[[129 100 125 129]
 [140 136 112 120]
 [139 129 114 128]
 [128 118 139 135]
 [103 108 145 119]]
->
[[129 100]
 [140 136]
 [139 129]]

[[128 131 128 133 123]
 [148 123 102 138 136]
 [109 134 152 119 127]
 [133 121 123 119 127]]
->
[[128 131]
 [148 123]
 [109 134]]

[[140 142 124]
 [132 143 114]
 [113 145 154]
 [107 130 143]
 [132 134 122]]
->
[[140 142]
 [132 143]
 [113 145]]

[[116 100 145]
 [113 100 112]
 [101 144 112]]
->
[[116 100]
 [113 100]
 [101 144]]

[[119 149 143 148]
 [107 145 137 110]
 [117 151 144 147]
 [134 137 136 148]
 [123 139 136 147]]
->
[[119 149]
 [107 145]
 [117 151]]

[[141 134 157 125]
 [136 135 100 125]
 [137 136 153 125]]
->
[[141 134]
 [136 135]
 [137 136]]
---
[[131 123 124 123 127 138 122 141 122 132 149 144 146 123]
 [120 142 135 131 129 113 143 112 146 118 102 118 104 140]
 [139 137 133 136 132 135 135 137 131 140 122 127 118 134]
 [144 119 128 128 129 156 122 149 117 152 130 134 115 123]]
->
[[120 142 135 131 129 113 143 112 146 118 102 118 104 140]
 [139 137 133 136 132 135 135 137 131 140 122 127 118 134]
 [131 123 124 123 127 138 122 141 122 132 149 144 146 123]
 [144 119 128 128 129 156 122 149 117 152 130 134 115 123]]

[[137 113 127 128 125 123 136 134 131]
 [132  98 128 122 133 130 127 133 103]
 [118 109 128 133 130 125 135 125 136]
 [118  99 133 136 133 131 137 132 157]]
->
[[137 113 127 128 125 123 136 134 131]
 [118 109 128 133 130 125 135 125 136]
 [118  99 133 136 133 131 137 132 157]
 [132  98 128 122 133 130 127 133 103]]

[[118 111 123 135]
 [111 130 131 137]
 [140 116 124 116]
 [113 154 140 127]
 [127 105 117 117]
 [128 101 120 130]
 [129 103 117 122]
 [131 102 115 118]]
->
[[113 154 140 127]
 [111 130 131 137]
 [140 116 124 116]
 [118 111 123 135]
 [127 105 117 117]
 [129 103 117 122]
 [131 102 115 118]
 [128 101 120 130]]

[[133 139]
 [156 128]
 [126 118]
 [152 143]]
->
[[152 143]
 [133 139]
 [156 128]
 [126 118]]

[[118 146 131 128 149 132 150 120 121 138]
 [125 135 131 130 135 129 135 127 125 128]
 [116 134 133 137 136 134 135 129 129 133]
 [125 148 134 129 147 126 145 124 116 125]
 [122 126 128 132 127 131 130 130 132 131]
 [123 144 132 132 144 128 143 127 120 126]]
->
[[125 148 134 129 147 126 145 124 116 125]
 [118 146 131 128 149 132 150 120 121 138]
 [123 144 132 132 144 128 143 127 120 126]
 [125 135 131 130 135 129 135 127 125 128]
 [116 134 133 137 136 134 135 129 129 133]
 [122 126 128 132 127 131 130 130 132 131]]

[[120 106 120 129 128 110 133 109]
 [122 133 120 128 126 130 122 134]]
->
[[122 133 120 128 126 130 122 134]
 [120 106 120 129 128 110 133 109]]

[[127 138]
 [153 146]
 [132 117]]
->
[[153 146]
 [127 138]
 [132 117]]

[[150 142 116 127 126 135 131 123]
 [132 149 138 132 140 127 134 128]]
->
[[132 149 138 132 140 127 134 128]
 [150 142 116 127 126 135 131 123]]
